In the data rows, the value 128 means zero.
Here are some points:
[188 217 168 155 186 128 130 128 128 170 128 128 211 132 128 162 194 191
 128 128 128 128 128 128 209]
[128 182 128 198 128 186 128 136 128 128 183 196 128 132 197 128 128 128
 186 194 128 134 193 184 128]
[218 148 128 128 128 205 128 128 128 213 128 220 128 128 128 210 128 161
 128 174 166 159 128 159 151]
[128 187 141 193 128 207 208 131 128 182 136 177 128 128 128 128 128 172
 146 173 198 203 128 128 128]
[128 139 128 200 128 211 218 179 128 152 166 210 128 128 128 128 128 162
 156 169 214 148 128 170 128]
[128 128 128 128 128 188 128 183 196 128 165 164 128 129 215 128 128 128
 188 191 128 128 192 216 128]
[128 190 128 189 128 202 205 128 128 147 171 169 128 128 128 129 128 143
 175 140 208 128 128 210 128]
[128 128 128 187 128 190 171 192 131 128 145 129 128 128 206 128 128 128
 208 128 128 128 146 191 128]
[128 128 142 128 195 128 160 185 195 209 128 128 204 128 128 128 134 128
 220 128 171 128 158 128 147]
[194 197 216 182 128 128 128 128 128 198 128 128 164 216 128 135 163 186
 128 154 136 154 128 128 182]
[128 128 177 136 217 128 162 198 181 215 128 128 202 128 128 128 163 128
 218 128 153 128 156 128 165]
[157 180 143 199 128 154 161 138 128 200 128 175 128 163 128 128 128 218
 128 216 179 205 128 128 139]
[151 187 143 193 206 128 167 131 128 167 128 128 205 128 128 128 144 213
 128 128 128 128 128 128 213]
[128 138 148 199 207 128 200 180 128 212 128 128 210 128 128 128 173 180
 138 128 150 128 128 128 167]
[129 215 128 153 128 198 189 128 128 128 218 137 128 128 162 165 128 191
 128 136 156 128 128 199 128]
[128 128 128 128 128 182 128 158 219 128 170 188 128 136 209 128 128 128
 161 198 128 128 219 192 128]
[128 190 128 190 128 178 193 128 128 128 215 191 128 140 153 128 128 186
 132 202 165 129 128 189 128]
[140 162 128 217 128 165 178 156 128 172 146 193 128 153 128 128 128 202
 128 214 208 187 128 131 128]
[128 128 128 140 131 128 128 201 178 128 218 208 128 187 156 128 192 128
 168 128 162 146 212 171 128]
[128 146 216 208 128 128 193 171 128 166 151 128 154 190 128 128 189 187
 131 128 213 163 128 128 128]
[204 179 151 128 186 128 128 128 128 147 128 128 213 132 128 201 194 143
 128 128 128 128 128 128 209]
[204 163 165 128 168 128 128 128 128 156 128 128 215 150 128 217 212 176
 128 128 128 128 128 128 218]
[128 128 128 180 128 128 133 200 138 128 213 217 128 209 167 128 147 128
 195 170 151 156 185 162 128]
[186 214 203 165 132 128 131 128 128 206 128 128 177 186 128 152 194 193
 128 128 144 141 128 128 174]
[128 128 128 128 128 174 128 153 215 128 158 155 128 144 220 128 128 128
 166 206 128 128 214 217 128]
[128 136 163 198 163 128 192 182 128 165 153 155 128 154 128 128 216 131
 187 128 215 217 128 128 128]
[128 164 200 216 176 128 196 154 128 192 128 128 138 142 128 128 204 184
 134 128 188 180 128 128 130]
[128 128 128 128 128 212 128 173 207 128 169 171 128 128 211 128 128 128
 172 167 128 128 207 209 128]
[211 146 199 128 128 128 128 128 128 161 128 128 181 218 128 208 162 149
 128 156 128 137 128 128 218]
[151 181 128 128 128 129 167 128 128 162 156 193 128 189 128 199 128 213
 128 191 218 131 128 187 128]
[128 128 184 146 128 128 173 208 172 128 209 134 128 200 147 128 180 128
 207 138 171 196 145 128 128]
[128 128 201 128 202 128 128 154 216 128 206 128 140 128 173 128 178 128
 148 128 144 178 210 128 128]
[195 211 216 169 128 128 128 128 128 179 128 128 164 197 128 149 183 185
 128 135 128 154 128 128 201]
[128 169 131 210 164 128 179 149 128 170 148 187 128 154 128 128 216 128
 201 128 210 193 139 128 128]
[128 128 128 154 128 194 128 216 164 128 182 155 128 128 198 128 128 128
 188 186 128 128 192 217 128]
[128 128 128 128 128 128 128 180 200 128 213 220 128 192 167 128 130 128
 179 188 151 160 201 158 128]
[194 164 210 128 160 128 128 128 128 216 128 128 148 158 128 216 220 186
 128 128 164 170 128 128 154]
[151 206 128 174 128 196 167 128 128 128 217 170 128 128 162 144 128 212
 128 135 156 128 128 209 128]
[128 219 206 160 128 128 214 128 128 205 128 128 144 195 128 158 184 165
 153 133 143 174 128 128 175]
[128 128 128 128 128 128 130 174 206 128 159 207 128 218 221 128 156 128
 192 162 128 145 188 173 128]
[128 134 171 196 128 128 147 184 128 156 162 147 128 201 128 128 179 128
 209 139 218 209 171 128 128]
[128 128 128 128 128 191 137 185 195 128 160 130 128 128 220 128 128 128
 199 130 128 128 181 191 128]
[204 167 129 128 192 128 128 128 128 142 128 128 190 128 128 212 130 142
 128 128 128 128 128 128 204]
[128 128 186 128 155 128 184 176 203 128 201 132 128 163 178 128 217 128
 196 128 139 193 134 128 128]
[128 128 143 165 128 128 179 215 153 142 176 175 128 199 128 128 137 128
 201 181 204 205 139 128 128]
[177 207 183 145 138 128 140 128 128 214 128 135 128 180 128 173 200 202
 128 128 152 197 128 128 166]
[153 196 160 184 219 128 165 128 128 166 128 128 220 128 128 134 157 215
 128 128 128 128 128 128 213]
[190 128 153 128 128 128 128 128 128 129 128 128 215 203 128 190 176 128
 128 141 128 128 128 128 191]
[214 214 149 152 209 128 128 128 128 174 128 128 211 128 128 166 147 152
 128 128 128 128 128 128 206]
[128 128 128 190 128 137 128 190 128 130 188 204 128 181 128 128 128 128
 181 199 192 176 198 142 128]
[164 184 202 196 213 128 153 134 128 175 128 128 178 128 128 128 167 215
 128 128 128 140 128 128 205]
[194 217 216 155 165 128 128 128 128 207 128 128 164 153 128 163 215 186
 128 128 145 154 128 128 173]
[148 216 214 154 128 128 170 128 128 213 128 128 152 218 128 163 161 209
 128 157 167 166 128 128 151]
[145 212 136 168 128 169 173 128 128 146 172 182 128 149 128 150 128 207
 128 211 207 198 128 128 128]
[216 178 159 128 196 128 128 128 128 145 128 128 221 128 128 202 184 155
 128 128 128 128 128 128 207]
[128 128 128 128 128 199 128 183 197 128 138 139 128 128 199 128 128 128
 162 137 128 128 218 200 128]
[210 150 180 128 171 128 128 128 128 139 128 128 199 147 128 212 209 148
 128 128 128 128 128 128 201]
[165 144 140 206 202 128 153 174 128 174 128 128 202 128 128 128 140 215
 128 128 128 128 128 128 205]
[128 154 221 216 161 128 180 164 128 177 141 128 159 157 128 128 219 128
 199 128 203 159 137 128 128]
[128 137 166 199 128 128 162 181 128 131 187 152 128 202 128 128 178 128
 217 140 193 214 156 128 128]
[128 190 128 190 128 194 204 128 128 151 166 182 128 128 128 128 128 176
 142 186 213 128 128 197 128]
[128 128 170 163 206 128 140 217 155 195 128 128 210 128 128 128 144 128
 201 128 184 128 178 128 133]
[128 128 167 128 128 128 128 136 198 128 168 151 128 213 211 128 151 128
 155 167 128 212 217 128 128]
[192 129 142 128 131 128 128 128 128 131 128 128 204 187 128 191 193 130
 128 128 128 128 128 128 193]
[128 128 155 152 212 128 129 214 166 128 182 162 128 128 198 128 167 128
 191 128 128 217 188 128 128]
[132 195 216 133 149 128 186 128 128 218 128 128 163 169 128 185 211 194
 128 128 157 155 128 128 161]
[128 128 167 151 172 128 158 213 167 128 220 151 128 146 158 128 208 128
 220 128 160 213 160 128 128]
[145 207 135 145 211 128 172 128 128 163 128 128 197 128 128 172 149 207
 128 128 128 128 128 128 216]
[128 128 130 128 138 128 128 132 194 128 146 188 128 180 207 128 200 128
 136 128 128 192 198 128 128]
[128 167 220 212 128 128 192 151 128 186 132 128 159 212 128 128 167 188
 130 151 194 159 128 128 128]
[128 128 128 183 128 185 207 196 135 147 170 205 128 133 128 128 128 173
 145 195 209 143 128 175 128]
[128 128 203 154 128 128 206 215 164 166 152 128 142 202 128 128 178 173
 144 140 213 176 128 128 128]
[128 214 128 166 128 196 192 128 128 146 172 160 128 128 128 152 128 187
 130 135 208 128 128 219 128]
[199 176 183 128 208 128 128 128 128 170 128 128 196 128 128 203 171 180
 128 128 128 128 128 128 210]
[128 128 128 128 128 180 128 137 199 128 138 189 128 137 200 128 128 128
 133 199 128 128 194 191 128]
[205 144 163 128 176 128 128 128 128 156 128 128 217 142 128 206 204 174
 128 128 128 128 128 128 218]
[193 132 129 128 203 128 128 128 128 129 128 128 191 128 128 194 141 131
 128 128 128 128 128 128 191]
[128 128 204 190 146 128 215 190 128 201 128 128 142 171 128 128 208 153
 165 128 179 176 128 128 139]
[167 202 176 140 150 128 151 128 128 158 128 128 203 168 128 178 212 213
 128 128 128 128 128 128 220]
[203 215 131 153 206 128 128 128 128 146 128 128 193 128 128 165 145 176
 128 128 128 128 128 128 207]
[178 186 193 128 128 132 140 128 128 203 128 128 132 186 128 194 128 202
 128 194 142 186 128 128 176]
[178 176 130 203 192 128 140 142 128 151 128 128 192 128 128 128 130 202
 128 128 128 128 128 128 213]
[128 163 170 217 136 128 190 155 128 141 177 148 128 181 128 128 198 129
 189 128 203 210 128 128 128]
[179 190 128 128 128 195 139 128 128 168 150 209 128 128 128 190 128 201
 128 185 212 171 128 147 128]
[128 191 128 189 128 129 193 128 128 128 200 214 128 189 138 129 128 131
 186 191 180 152 128 165 128]
[204 165 194 128 128 213 128 128 128 168 128 128 132 128 128 214 128 176
 128 167 128 186 128 128 211]
[128 140 128 202 128 141 156 177 128 128 216 209 128 177 164 128 128 128
 218 203 154 148 162 170 128]
[128 128 128 128 149 128 128 179 201 128 211 208 128 169 169 128 211 128
 153 128 149 171 215 146 128]
[128 128 128 128 128 128 128 160 220 128 169 202 128 213 211 128 151 128
 188 166 128 140 191 178 128]
[209 158 162 128 212 128 128 128 128 158 128 128 217 128 128 220 168 170
 128 128 128 128 128 128 220]
[128 128 128 128 128 156 128 144 206 128 162 218 128 162 218 128 128 128
 142 218 128 156 203 162 128]
[199 140 179 128 128 128 128 128 128 146 128 128 201 218 128 202 161 137
 128 157 128 128 128 128 207]
[128 206 128 173 128 207 166 128 128 128 207 169 128 128 173 144 128 128
 214 146 145 128 152 211 128]
[128 128 128 128 128 220 128 170 210 128 158 158 128 128 219 128 128 128
 156 160 128 128 218 220 128]
[128 128 169 129 204 128 143 190 189 128 203 149 128 128 141 128 176 128
 205 128 177 211 175 128 128]
[128 135 192 197 204 128 204 182 128 217 128 128 187 128 128 128 176 176
 142 128 163 131 128 128 155]
[145 179 128 200 128 137 173 139 128 179 139 213 128 181 128 128 128 207
 128 198 201 167 128 151 128]
[160 196 133 134 128 134 158 128 128 193 128 185 128 184 128 184 128 220
 128 196 187 195 128 128 131]
[207 177 200 128 151 128 128 128 128 168 128 128 180 167 128 202 213 173
 128 128 128 138 128 128 212]
[128 128 128 171 128 128 188 209 147 128 201 200 128 197 178 128 183 128
 191 135 139 179 130 139 128]
[192 190 128 129 128 206 128 128 128 187 131 201 128 128 128 189 128 188
 128 144 193 139 128 178 128]
[128 128 128 128 128 157 128 187 192 128 184 191 128 161 196 128 128 128
 150 219 128 130 211 188 128]
[128 128 203 169 219 128 143 210 149 128 195 128 177 128 133 128 161 128
 205 128 185 141 175 128 128]
[128 128 128 128 128 203 128 170 210 128 137 132 128 128 199 128 128 128
 141 141 128 128 203 194 128]
[128 128 128 144 128 142 130 206 174 128 163 213 128 176 216 128 128 128
 192 203 128 151 188 166 128]
[128 128 128 128 128 220 138 188 192 128 215 207 128 128 165 128 128 128
 200 159 153 145 180 172 128]
[128 128 128 128 128 128 128 151 213 128 197 200 128 210 183 128 169 128
 183 148 135 180 197 138 128]
[128 144 186 206 168 128 202 173 128 128 195 131 128 150 133 128 212 141
 177 128 185 193 128 128 128]
[212 168 209 128 128 128 128 128 128 199 128 128 147 201 128 212 179 168
 128 139 138 170 128 128 180]
[210 196 218 135 128 128 128 128 128 185 128 128 162 197 128 183 135 148
 128 183 128 156 128 128 195]
[128 128 128 128 128 182 128 138 200 128 133 143 128 135 195 128 128 128
 135 197 128 128 197 205 128]
[128 128 128 128 128 128 128 159 220 128 150 174 128 199 212 128 137 128
 143 181 128 128 205 206 128]
[128 128 128 175 128 132 145 204 142 128 194 218 128 185 133 128 128 128
 207 194 185 162 173 156 128]
[128 207 136 146 128 161 189 128 128 160 158 182 128 157 128 172 128 190
 128 219 219 198 128 128 128]
[157 219 128 161 128 204 161 128 128 146 172 193 128 128 128 157 128 218
 128 175 207 131 128 186 128]
[128 128 128 186 128 209 154 194 132 128 159 155 128 128 221 128 128 128
 216 147 128 128 164 217 128]
Here are 10 more points, each followed by its number:
[128 138 128 200 128 214 140 180 128 128 197 160 128 128 183 128 128 128
 202 166 135 128 178 220 128] 0
[153 207 200 172 128 128 165 128 128 219 128 128 138 190 128 146 190 214
 128 128 161 180 128 128 157] 1
[172 185 193 128 128 128 146 128 128 181 128 128 131 218 128 195 162 208
 128 156 128 187 128 128 199] 2
[128 128 128 128 128 128 128 131 193 128 141 215 128 213 203 128 166 128
 131 152 128 153 193 165 128] 3
[128 128 167 128 175 128 128 151 212 128 173 151 128 143 207 128 204 128
 174 128 128 213 206 128 128] 4
[194 178 139 201 199 128 128 140 128 153 128 128 201 128 128 128 137 186
 128 128 128 128 128 128 215] 5
[128 128 128 128 128 128 128 163 217 128 169 217 128 206 211 128 144 128
 146 174 128 155 208 163 128] 6
[128 128 213 128 184 128 147 177 202 128 210 128 151 134 148 128 196 128
 208 128 170 167 171 128 128] 7
[156 220 128 160 128 192 162 128 128 145 172 217 128 128 128 158 128 217
 128 187 207 163 128 155 128] 8
[128 139 128 201 128 217 220 179 128 128 184 160 128 128 196 128 128 158
 160 162 128 128 128 219 128] 9
Which two of these numbered points are nearest to each point below, ignoring the 3 directions in which the first points spread most? Their numbers follow each, nearest first.
[194 170 219 128 128 128 128 128 128 168 128 128 160 214 128 210 152 186
 128 165 128 158 128 128 212] > 2 6
[180 169 145 211 215 128 138 149 128 160 128 128 206 128 128 128 153 200
 128 128 128 128 128 128 220] > 5 0
[128 137 128 199 128 215 211 181 128 128 180 152 128 128 200 128 128 169
 149 153 128 128 128 214 128] > 9 0
[128 128 220 128 207 128 128 154 216 128 206 128 158 128 144 128 172 128
 184 128 174 160 196 128 128] > 7 8
[163 197 199 135 128 128 155 128 128 160 128 128 137 203 128 183 176 217
 128 142 128 181 128 128 220] > 2 1
[128 128 199 128 205 128 128 129 191 128 144 128 137 128 205 128 143 128
 131 128 128 180 193 128 128] > 4 7
[128 128 133 128 217 128 128 131 193 128 157 185 128 128 219 128 162 128
 136 128 128 195 197 128 128] > 4 8
[128 128 131 128 128 128 128 159 221 128 183 187 128 190 197 128 128 128
 164 190 128 192 216 128 128] > 6 2
[210 207 134 172 208 128 128 128 128 168 128 128 196 128 128 145 146 170
 128 128 128 128 128 128 211] > 5 8
[187 171 140 209 203 128 131 147 128 175 128 128 202 128 128 128 176 193
 128 128 128 128 128 128 204] > 5 0
[128 128 205 128 202 128 149 182 197 133 185 128 174 128 128 128 178 128
 211 128 195 144 169 128 128] > 7 8
[151 209 128 170 128 201 167 128 128 128 201 210 128 128 139 147 128 212
 128 179 179 169 128 148 128] > 8 7
[168 215 128 165 128 202 150 128 128 130 188 220 128 128 128 153 128 212
 128 178 192 160 128 158 128] > 8 7
[167 216 208 154 128 128 151 128 128 208 128 128 172 198 128 163 181 213
 128 137 146 146 128 128 172] > 1 2
[163 192 140 188 212 128 155 128 128 158 128 128 202 128 128 130 150 217
 128 128 128 128 128 128 220] > 5 8
[128 154 128 216 128 202 132 164 128 128 190 167 128 128 189 128 128 128
 194 178 129 128 186 213 128] > 0 9
[128 128 128 128 128 128 128 129 191 128 139 192 128 203 200 128 176 128
 130 142 128 130 192 187 128] > 3 6
[141 190 214 189 137 128 177 128 128 216 128 128 165 181 128 129 199 203
 128 128 164 153 128 128 154] > 1 6
[150 185 136 194 191 128 168 132 128 183 128 128 198 128 128 128 130 211
 128 128 128 128 128 128 197] > 5 0
[128 128 162 128 143 128 128 165 215 128 189 156 128 175 190 128 204 128
 159 128 128 218 221 128 128] > 4 1
[163 207 218 145 132 128 155 128 128 219 128 128 157 185 128 173 194 217
 128 128 160 161 128 128 158] > 1 2
[128 128 140 128 204 128 128 155 217 128 182 177 128 128 198 128 176 128
 173 128 128 202 206 128 128] > 4 8
[168 180 150 200 201 128 150 138 128 182 128 128 212 128 128 128 139 212
 128 128 128 128 128 128 198] > 5 0
[128 128 131 167 138 128 144 213 151 128 214 187 128 179 166 128 200 128
 206 128 152 192 174 128 128] > 8 6
[161 217 218 163 153 128 157 128 128 216 128 128 162 165 128 155 215 218
 128 128 154 156 128 128 164] > 1 4
[128 128 128 128 128 128 128 159 221 128 158 189 128 194 220 128 132 128
 175 186 128 128 204 190 128] > 6 3
[128 180 128 199 128 197 218 138 128 128 203 140 128 128 177 128 128 162
 156 136 141 128 128 202 128] > 9 0
[128 128 215 128 202 128 128 149 211 128 218 128 164 128 156 128 177 128
 166 128 162 153 214 128 128] > 7 8
[134 188 128 191 128 192 184 130 128 128 186 135 128 128 194 128 128 195
 128 131 128 128 128 197 128] > 9 0
[190 179 144 128 203 128 128 128 128 150 128 128 206 128 128 201 177 190
 128 128 128 128 128 128 212] > 8 7
[128 143 128 205 128 206 155 175 128 128 204 164 128 128 176 128 128 128
 217 144 142 128 163 216 128] > 0 9
[128 220 128 158 128 191 198 128 128 128 187 143 128 128 192 160 128 182
 136 129 128 128 128 204 128] > 9 0
[188 220 212 160 150 128 130 128 128 194 128 128 168 168 128 158 212 191
 128 128 132 150 128 128 186] > 1 8
[128 128 164 172 143 128 154 207 146 142 175 154 128 175 128 128 205 128
 215 128 204 216 164 128 128] > 8 7
[128 128 128 128 128 128 128 139 201 128 152 216 128 212 214 128 168 128
 141 150 128 154 203 163 128] > 3 6
[128 144 128 206 128 219 174 174 128 128 216 181 128 128 154 128 128 128
 206 161 163 128 144 199 128] > 0 9
[178 194 147 186 200 128 140 128 128 176 128 128 209 128 128 132 139 202
 128 128 128 128 128 128 204] > 5 8
[141 218 219 156 155 128 177 128 128 195 128 128 160 162 128 162 217 203
 128 128 133 157 128 128 185] > 1 4
[128 128 128 128 162 128 128 160 220 128 178 195 128 156 202 128 218 128
 157 128 128 185 219 133 128] > 4 8
[128 128 128 128 128 128 201 175 205 128 198 202 128 205 181 128 143 139
 178 174 136 177 128 140 128] > 6 2
[128 128 157 128 184 128 128 161 218 128 214 161 128 134 165 128 196 128
 176 128 153 219 204 128 128] > 4 8
[128 128 128 151 128 219 128 213 167 128 193 160 128 128 187 128 128 128
 188 161 131 128 192 219 128] > 0 9
[128 128 128 185 164 128 166 194 132 157 161 196 128 154 128 128 216 128
 214 128 218 183 152 135 128] > 8 5
[163 165 132 215 193 128 155 153 128 151 128 128 194 128 128 128 131 217
 128 128 128 128 128 128 213] > 5 0
[128 128 128 128 146 128 128 139 201 128 147 212 128 172 209 128 208 128
 156 128 128 150 218 168 128] > 3 6
[128 151 128 213 128 195 195 167 128 128 184 146 128 128 196 128 128 133
 185 133 128 128 128 208 128] > 9 0
[128 128 128 153 128 219 176 214 165 128 182 153 128 128 198 128 128 128
 203 157 128 128 142 215 128] > 9 0
[128 190 204 190 133 128 203 128 128 191 128 128 176 185 128 128 194 177
 141 128 189 142 128 128 129] > 1 6
[128 128 198 170 182 128 205 210 148 208 128 128 182 136 128 128 197 144
 174 128 171 136 128 128 147] > 9 0
[151 217 218 163 169 128 167 128 128 217 128 128 162 149 128 155 211 212
 128 128 162 156 128 128 155] > 1 4
[184 187 190 128 130 128 134 128 128 191 128 128 190 188 128 193 192 195
 128 128 129 128 128 128 189] > 1 2
[216 149 189 128 128 128 128 128 128 172 128 129 128 205 128 211 144 154
 128 174 128 191 128 128 207] > 2 6
[128 128 128 139 128 179 134 200 179 128 192 209 128 138 188 128 128 128
 196 200 130 171 184 147 128] > 8 7
[128 128 128 185 128 184 141 194 132 128 214 185 128 134 152 128 128 128
 203 196 166 128 177 195 128] > 0 5
[189 177 209 128 143 128 129 128 128 205 128 128 171 175 128 203 205 191
 128 128 144 147 128 128 174] > 1 2
[128 154 128 216 128 217 219 164 128 128 209 217 128 128 147 128 128 157
 161 155 171 163 128 155 128] > 9 0
[128 128 128 132 128 194 174 194 185 128 182 179 128 128 198 128 128 128
 206 185 128 128 144 200 128] > 9 0
[128 128 212 128 203 128 128 153 215 128 211 128 168 128 149 128 141 128
 150 128 169 150 212 128 128] > 7 8
[128 128 204 128 165 128 162 177 203 128 209 128 175 153 171 128 215 128
 218 128 147 142 156 128 128] > 7 8
Here are 10 other points, each followed by its number:
[156 181 128 128 128 166 162 128 128 154 164 197 128 152 128 199 128 217
 128 214 216 135 128 183 128] 0
[162 184 128 128 128 192 156 128 128 149 169 156 128 128 128 196 128 217
 128 130 211 128 128 218 128] 1
[214 158 128 128 128 220 128 128 128 191 128 173 128 128 128 220 128 152
 128 158 188 128 128 207 129] 2
[130 128 149 185 200 128 188 195 133 193 128 128 211 128 128 128 138 192
 128 128 131 128 128 128 186] 3
[187 189 191 128 155 128 130 128 128 198 128 128 189 163 128 191 217 192
 128 128 136 129 128 128 182] 4
[201 156 156 128 170 128 128 128 128 158 128 128 218 148 128 218 210 140
 128 128 128 128 128 128 220] 5
[128 128 128 165 128 142 199 215 153 128 220 203 128 176 158 128 128 138
 180 204 160 177 128 141 128] 6
[128 202 128 141 128 212 190 128 128 128 216 155 128 128 154 177 128 190
 128 150 164 128 128 217 128] 7
[168 181 153 128 128 128 149 128 128 208 128 164 128 190 128 199 128 211
 128 190 147 215 128 128 171] 8
[128 140 196 202 212 128 212 178 128 185 133 128 184 128 128 128 150 168
 150 128 195 134 128 128 128] 9
Which two of these numbered points are nearest to each point below, ignoring the 3 directions in which the first points spread most? Their numbers follow each, nearest first.
[216 138 128 128 128 191 128 128 128 193 128 139 128 128 128 200 128 164
 128 129 186 128 128 201 131] > 2 1
[176 188 128 128 128 211 142 128 128 151 166 173 128 128 128 191 128 204
 128 150 213 128 128 207 128] > 1 2
[129 211 128 169 128 206 189 128 128 128 204 191 128 128 142 149 128 191
 128 144 176 129 128 188 128] > 7 1
[128 211 128 168 128 204 196 128 128 128 218 161 128 128 156 150 128 184
 134 176 162 128 128 219 128] > 7 4
[217 154 128 128 128 202 128 128 128 204 128 203 128 128 128 216 128 155
 128 140 175 141 128 177 142] > 2 5
[175 175 128 128 128 197 142 128 128 130 188 157 128 128 128 204 128 204
 128 135 192 128 128 219 128] > 1 7
[132 215 128 165 128 204 185 128 128 128 196 162 128 128 134 153 128 194
 128 142 183 128 128 218 128] > 7 1
[190 173 137 128 128 137 128 128 128 213 128 181 128 181 128 206 128 190
 128 198 167 199 128 128 151] > 8 0
[159 196 128 134 128 217 158 128 128 139 179 171 128 128 128 184 128 220
 128 162 200 128 128 209 128] > 1 7
[131 128 139 163 201 128 186 217 155 179 128 128 201 128 128 128 139 193
 128 128 128 128 128 128 201] > 3 9
[128 136 142 198 128 143 221 182 128 128 200 176 128 175 138 128 128 159
 159 205 180 204 128 128 128] > 6 5
[128 147 221 209 203 128 216 171 128 194 128 128 159 128 128 128 176 164
 154 128 185 159 128 128 133] > 9 3
[142 137 158 198 195 128 176 181 128 179 128 128 220 128 128 128 133 204
 128 128 128 128 128 128 201] > 3 9
[186 217 174 163 161 128 132 128 128 202 128 128 206 157 128 155 219 194
 128 128 141 128 128 128 177] > 4 5
[128 128 159 185 200 128 203 195 133 210 128 128 220 128 128 128 138 176
 142 128 148 128 128 128 170] > 3 9
[176 185 128 128 128 202 142 128 128 163 155 201 128 128 128 195 128 204
 128 140 217 139 128 179 128] > 1 2
[195 151 128 128 128 220 128 128 128 212 128 196 128 128 128 213 128 133
 128 158 150 184 128 134 168] > 2 5
[128 128 176 180 215 128 170 199 138 155 162 128 204 128 128 128 164 128
 210 128 217 128 148 128 128] > 9 3
[171 178 185 128 128 164 147 128 128 199 128 133 128 154 128 202 128 209
 128 216 137 195 128 128 180] > 8 4
[128 128 128 188 128 130 211 191 129 128 204 206 128 188 175 128 128 149
 169 192 143 145 128 173 128] > 6 5
[128 152 133 214 193 128 210 166 128 150 128 128 194 128 128 128 131 170
 148 128 128 128 128 128 212] > 3 9
[209 161 171 128 186 128 128 128 128 156 128 128 208 132 128 219 194 147
 128 128 128 128 128 128 218] > 5 0
[161 202 148 140 128 161 157 128 128 219 128 170 128 157 128 177 128 219
 128 218 160 210 128 128 157] > 8 4
[128 170 181 210 208 128 194 148 128 147 171 128 199 128 128 128 172 186
 132 128 209 128 128 128 128] > 9 3
[195 191 193 129 161 128 128 128 128 202 128 128 186 157 128 188 219 185
 128 128 141 131 128 128 177] > 4 5
[128 128 143 178 128 128 170 202 140 128 213 175 128 193 167 128 131 128
 210 187 151 205 148 128 128] > 6 5
[128 139 212 201 193 128 203 179 128 148 170 128 168 128 128 128 187 141
 177 128 210 150 128 128 128] > 9 7
[128 128 128 157 128 128 155 219 160 128 195 202 128 203 184 128 141 128
 216 177 133 177 163 140 128] > 6 5
[133 208 140 146 128 128 185 128 128 216 128 177 128 194 128 172 132 194
 128 186 164 202 128 128 154] > 8 4
[130 157 159 218 213 128 188 161 128 184 128 128 220 128 128 128 151 191
 128 128 128 128 128 128 195] > 3 9
[128 128 149 183 205 128 217 197 135 190 128 128 210 128 128 128 143 155
 163 128 128 128 128 128 190] > 3 9
[128 128 153 148 220 128 220 210 170 171 128 128 215 128 128 128 158 159
 158 128 128 128 128 128 208] > 3 9
[128 201 128 178 128 199 187 128 128 128 188 143 128 128 191 140 128 128
 193 137 128 128 131 205 128] > 7 5
[128 128 152 169 210 128 213 211 149 219 128 128 214 128 128 128 148 166
 151 128 161 128 128 128 157] > 3 9
[188 135 128 128 128 202 130 128 128 201 128 181 128 128 128 197 128 192
 128 140 139 128 128 198 179] > 2 4
[195 139 128 128 128 191 128 128 128 214 128 201 128 128 128 200 128 133
 128 189 152 139 128 179 165] > 2 5
[206 157 155 128 128 138 128 128 128 194 128 163 128 179 128 219 128 174
 128 200 132 216 128 128 186] > 8 6
[183 200 128 138 128 203 135 128 128 128 195 152 128 128 133 180 128 197
 128 141 185 128 128 214 128] > 1 7
[128 163 199 217 180 128 205 155 128 197 128 128 180 138 128 128 200 174
 144 128 183 137 128 128 135] > 9 3
[194 214 168 152 166 128 128 128 128 208 128 128 211 152 128 166 214 185
 128 128 146 128 128 128 171] > 4 5
[128 140 204 202 203 128 196 177 128 208 128 128 175 128 128 128 177 135
 183 128 172 143 128 128 146] > 9 3
[128 128 207 146 185 128 181 208 172 149 169 128 145 133 128 128 195 128
 199 128 211 173 137 128 128] > 1 0
[128 128 198 171 217 128 216 209 147 154 164 128 136 128 128 128 162 163
 154 128 216 182 128 128 128] > 9 1
[194 151 140 128 198 128 128 128 128 137 128 128 201 128 128 212 182 132
 128 128 128 128 128 128 199] > 5 0
[185 185 162 128 128 128 133 128 128 207 128 155 128 202 128 195 140 195
 128 178 145 217 128 128 172] > 8 4
[128 128 128 184 128 189 203 195 133 128 211 215 128 129 149 128 128 177
 141 191 169 165 128 153 128] > 6 5
[183 175 194 128 128 128 135 128 128 205 128 128 133 195 128 205 133 197
 128 185 143 185 128 128 175] > 8 4
[128 207 128 173 128 174 198 128 128 128 218 163 128 144 162 145 128 181
 136 206 156 128 128 217 128] > 7 4
[128 128 128 152 128 136 169 214 166 128 194 196 128 181 132 128 128 128
 210 198 186 183 149 134 128] > 6 5
[192 181 145 128 128 128 128 128 128 220 128 173 128 192 128 199 131 188
 128 187 159 206 128 128 158] > 8 0
[137 173 128 128 128 145 181 128 128 149 169 202 128 173 128 207 128 199
 128 207 211 177 128 140 128] > 0 8
[157 155 128 128 128 160 161 128 128 199 128 204 128 157 128 217 128 219
 128 219 180 143 128 175 138] > 0 8
[128 128 180 165 202 128 128 214 153 176 142 128 199 128 128 128 140 128
 179 128 203 128 201 128 128] > 9 3
[167 191 206 130 176 128 150 128 128 210 128 128 173 142 128 188 204 212
 128 128 149 144 128 128 169] > 4 0
[128 155 128 217 128 221 196 163 128 128 209 172 128 128 171 128 128 134
 183 159 147 128 128 208 128] > 7 5
[172 217 128 155 128 161 146 128 128 143 175 214 128 157 128 162 128 207
 128 218 205 153 128 165 128] > 0 4
[128 128 207 160 202 128 178 220 158 151 167 128 172 128 128 128 177 128
 202 128 213 145 140 128 128] > 9 1
[193 133 154 128 199 128 128 128 128 140 128 128 216 128 128 195 181 131
 128 128 128 128 128 128 202] > 5 0
[128 152 188 214 215 128 216 166 128 213 128 128 192 128 128 128 153 164
 154 128 166 128 128 128 151] > 9 3
